(in the rows, 128 means zero)
One turn moves every row onto another: examples first, then more rows asked
Z_378: [163 138 144  79 127  91 123 136 109 155 143  89 118 118 127 148  85  91
 110 132 158 112 111 123 124 121 109]
Z_993: [ 91 113  98 136 151 126 117 133  81 115 153 121 134 115 108  97 137 146
 142  94 137 161 146 116  98 119 142]
Z_370: [144 128 156 117  98 110 145 146 142 149 147 162 116 133 106 117 101 107
 102  90 113 114 149 112  90 111 155]
Z_778: [131  99 122 148 127 136  96 102  78  91 144 134 132 114 138  89 125 171
 151 118 107 139 150 123 120 117 137]
Z_226: [141 173 106 138 139 167 136 139  87 111 135 101 146 124 129 155 126 137
 160 153 141 181 137 111 110 139 133]
Z_542: [150 157 122 112  65 122 111 132 118 154 112 152 146 141 112 136 115  97
 113 108 125 159 112 143 124  99 160]
Z_384: [141 153  99 116 139 141 137 112 103 158 166 131  93 122 138 106 118 137
 137 111  63 136 135 130 130 105 163]
Z_17: [ 89 114  87 111 144 155 132 164 132 146 133 155 131 151 161 148 120  90
  94 141 144 141 126 113 153 107 129]
Z_863: [173 100 128 120 128 127 130  91  91 114 138 105 121 115 125 111 139 153
 167 138 121 145 165 107 122 147 115]
Z_74: [135  84 151 135 137 129 134 118 156 114 126 128 168 144 122 122 131 119
 100 137 123 115 108 148  83 158 119]
Z_364: [152 140 129  88 151 129 121 155 143 121 100 142 155 115 170 147 117  96
 148 127 107 102 146 120  79 144 125]
Z_812: [114 131 121 122 170 134 110 141 156 125 144 101 169 134 129 134 126 105
 107 142 121  99 108 125  85 134  98]
Z_180: [141 133 141 167 107 176 109 120 101 160 131 102  92  93 140 104  88 136
 156 138 153 130 144 114 137 137 158]
Z_219: [129 103 102 117 137 111  91 111 136 145 122 150  98 159 176  89 124 123
 131 112 136 115 124 154 156 132 125]
Z_2: [132 129 165 134 100 152  99 117 131 154 166 144 122 138 127 134 132 123
 123 105 165  84 132 121  95  90 122]
Z_62: [ 89 102  88 105 136 121 116 158 135 139 126 140 112 147 175  94 124 126
  94 105 141 117 123 115 156 114 142]
Z_651: [161 114 120 132 112 134 120 104 162 140 115 134  94 169 157  92 111 125
 120 153 118 117 136 132 159 157 109]
Z_158: [137 168 147 125  94 120 114 142 117 132 139  96 133 150 129 128  84 125
  85 126 153 133  72 151 113 122 142]
Z_142: [123 130 124 156 120 138 127 100 104 182 184 103 104 116 115  95 126 122
 143 130 113 112 150 111 141 140 149]
Z_564: [101 134 110 115  97 142  74 139 124 115  94  98 184 117 146  99 130 109
 115 138 131 106 116 124 111 134 131]
Z_933: [108 164 105 102 117 144 140 134  68 135 147 139  94 122 141 131 153 144
 144 125 130 134 107 152 134 108 179]
Z_443: [108 150  91 135 143 128 140 168  78 103 144 125 153 109 117 133 109 126
 132 136 106 171 150  93 116 127 153]
Z_486: [120 126 127 117 133 142 176 151  95 124 138 113  89 111 101 140 126 153
 107 159 147 138  99 121 141 123 160]
Z_492: [116 144 114 125 128 181 144 166 144 137 115 148 108 159 175 147  91  93
 112 155 152 141 139 119 125 144 130]
Z_206: [136 127 141 111  85 159 113 132 148 113  92 129 177 132 154 130 172 128
 133 137 140 101 129 121 101 146 138]
Z_627: [143  94 118  93 133 116 103 131 129 127  79 132 158 110 146 112  96  88
 133 110 114 137 134 151  85 152 132]
Z_940: [170 139 149  97  94 149  91 128 119 136 125 119 122 109 158 142  88 122
 118 132 133  87 135  97 130  78 118]
Z_291: [157 145 151 145 132 136 149 129  87  96 149  95 125 127 143 133 119 154
 158 160 138 136 147 111 111 176 125]
Z_330: [157 108 131 140 141 154 140 127  87 148 122 130  96  84 115 158  87 118
 148 165 148 153 124 125 150 119 145]
Z_505: [140 137 127 126  97 150 140 131 148 150 113 134  99 168 154 127 118  91
 131 170 161 122 152 126 143 180 116]

Z_812 -> Z_564
Z_993 -> Z_778
Z_180 -> Z_330
Now find these:
Z_492 -> Z_17
Z_378 -> Z_158

One turn moves every row onto another: examples first, then more rows asked
Z_680: [202 216 149 112  89 159 134 166  57 147 102  47 151 109  55 152 130 128
 137 163 134 129]
Z_587: [148 206 135  92  83 151 174 160  62 128 126  78 125 159  91 161 111  90
 112 170 175 158]
Z_307: [145 186 202 102  96 147 161 126  82 169  59  88 157 136  84 118 149  73
 149 116 183 100]
Z_229: [144 193 208 108  85 156 153 125 102 156  75  89 147 133  69 109 151  62
 134 146 182 104]
Z_768: [145 181 126 140  67 133 131 138 111 123 134  88 126 110  86  77 121 139
 127 116 182 105]
Z_840: [212 212 163 122  94 168 142 168  55 140 117  57 137 114  68 135 135 142
 113 165 128 129]
Z_982: [181 193 169 116  58 168 152 142  76 123 121 100 151 161 132  86 169 124
  78 101 148 111]
Z_102: [172 187 178 125  81 171 155 142  73  99 124  86 155 173 128  98 166 117
  76 108 173 119]
Z_969: [194 189 146  84  75 129 140 179  42 168 102 108 150 135 103 165 129 125
 140  95 154 145]
Z_657: [163 188 161 113  78 165 172 136  60 122 113  87 156 176 145  99 163 124
  85  92 162 110]
Z_70: [139 177 118 138  89 130 152 132  86 135 115  72 135 116  98  84 119 154
 139  96 179  96]
Z_641: [139 169 134 145  96 128 134 139  97 109 125  80 138 122  88  99 120 138
 135  98 209 113]
Z_26: [184 199 134  83  71 129 129 177  52 165  96  91 159 126  80 176 124 109
 155 112 159 145]
Z_65: [159 197 203 106  82 156 157 124  91 178  64  84 149 119  75  97 155  83
 140 135 157  89]
Z_41: [151 214 124  90  76 149 159 161  67 139 113  66 138 144  72 166 112  87
 133 175 167 152]

Z_641 -> Z_70
Z_65 -> Z_229
Now find these:
Z_26 -> Z_680
Z_657 -> Z_982
Z_969 -> Z_840

